Each row has a name. Each piece below is followed by the name of the row it came from, unless a question asks for something else. Each question is about the rows just above it.

<114>: [  4   4   0  13   4  -1  15   2  -9   4 -14]
<197>: [ 4 22 10 13 17 -1 -9 37  4 11 22]
<141>: [ 19   0  -2  11   0  12   1 -19  -8 -10 -34]
<156>: [ 10   7  15  10 -16 -17  15  23   1 -19  10]
<198>: [ 15 -17   1  28 -29  39  21 -59  38  20 -30]
<179>: [ 19   0  -2  11   0  12   1 -19  -8 -10 -20]
<199>: [ 14   7  39  10 -16 -22  15  23   3  -5  -2]
How many times does <114> hold [4]?
4
Times [-16] occurs in <156>:
1
Times [-14] occurs in <114>:
1
[ 19   0  -2  11   0  12   1 -19  -8 -10 -34] is in which row?
<141>
Which row holds these entries in another order? [-1 22 17  4  4 11 -9 13 22 37 10]
<197>
How many times does <141> hold [12]?
1
Right after [2] comes
[-9]

<172>: [ -1   7  33  43 -15  16 -14  11  14 -46 -37]
<197>: [ -2   8  35  20 -18  14  -8   4  30 -51 -21]
<102>: [ 51  14   8 -39 -14  12  25  14  -4  -8  24]
<141>: [ 14   8  12  51  -8  12  -4  14  25 -39 -15]
<10>: [-29  17  21  21 -29 -29 -30  21 -20  11 -29]
<179>: [-29  17  21 -29 -20 -29  21  21 -29 -29 -29]
Put [-15 -39  25  14  -4  12  -8  51  12   8  14] back in order: which row is it?
<141>
[ 14   8  12  51  -8  12  -4  14  25 -39 -15]
<141>
Which row holds [-29  17  21  21 -29 -29 -30  21 -20  11 -29]?
<10>
Count of [21] in <10>:
3
Which row holds these entries in another order? [-29  11 -20  21 -30 -29 -29  21  21  17 -29]
<10>
Right after [30] comes
[-51]
Times [-29] occurs in <179>:
6

<198>: [ 1 28  2  5]
<34>: [15 17 -9 13]
<114>: [ 2 35 35  2]
<141>: [-25  -5  22 -21]
<156>: [22 54 -4 16]
<102>: [-22  -2  25 -23]
<172>: [-21   9  22 -19]
<179>: [-28  -2  23 -27]
<10>: [ 1 15 -9 15]
<199>: [ 20  47 -13  21]
<197>: [-26   3  23 -22]
Which row holds [-28  -2  23 -27]?
<179>
The row with [ 20  47 -13  21] is
<199>
Times [15] occurs in <10>:
2
Right after [-26] comes
[3]

<159>: [-28 -16  26 -25]
<10>: [-21  -1  20 -15]
<141>: [-31  -2  27 -31]
<199>: [-32  -5  30 -29]
<114>: [-21  18  20 -15]
<197>: [-31  -2  27 -25]
<172>: [20 53 -6 23]
<34>: [-34  -7  28 -30]
<198>: [ 27  39 -37  39]
Put [-29  30  -5 -32] back in order: which row is it?
<199>
Right after [-28] comes
[-16]

<34>: [14 51 51 51 51]
<102>: [-11  51 -19  14  51]
<141>: [-35  -7  23  21  -8]
<172>: [-19  13  51  51 -11]
Which row holds these entries in another order? [-11  51  51  13 -19]
<172>
Right after [21] comes
[-8]
What comes right after [23] in the named rows?
[21]
[ 51 -11  51 -19  14] is which row reordered?
<102>
Put [-19 -11  14  51  51] back in order: which row is it?
<102>
The value that <34> holds more than once:
[51]

<197>: [ -7  11  30   8  11  -7   8 -13  -7  -7  -7]
<156>: [ 51  13 -34  34   7 -32  57 -41 -50  -5 -44]
<159>: [  8  -7 -17 -18  -8  30  -7 -13  -6  11  -5]
<10>: [ 20  11  22   6  23  -2  23 -11  23   6 -13]
Put [ 30  -7  -7  -7 -13  -7  11  11   8  -7   8] back in order: which row is it?
<197>
Times [8] occurs in <197>:
2
Count of [-11] in <10>:
1
The value that <159> holds more than once:
[-7]
Count of [23] in <10>:
3
Put [-44  51  13 -34  34   7 -32  57 -41 -50  -5] back in order: which row is it?
<156>
What comes right after [22] in the named rows?
[6]

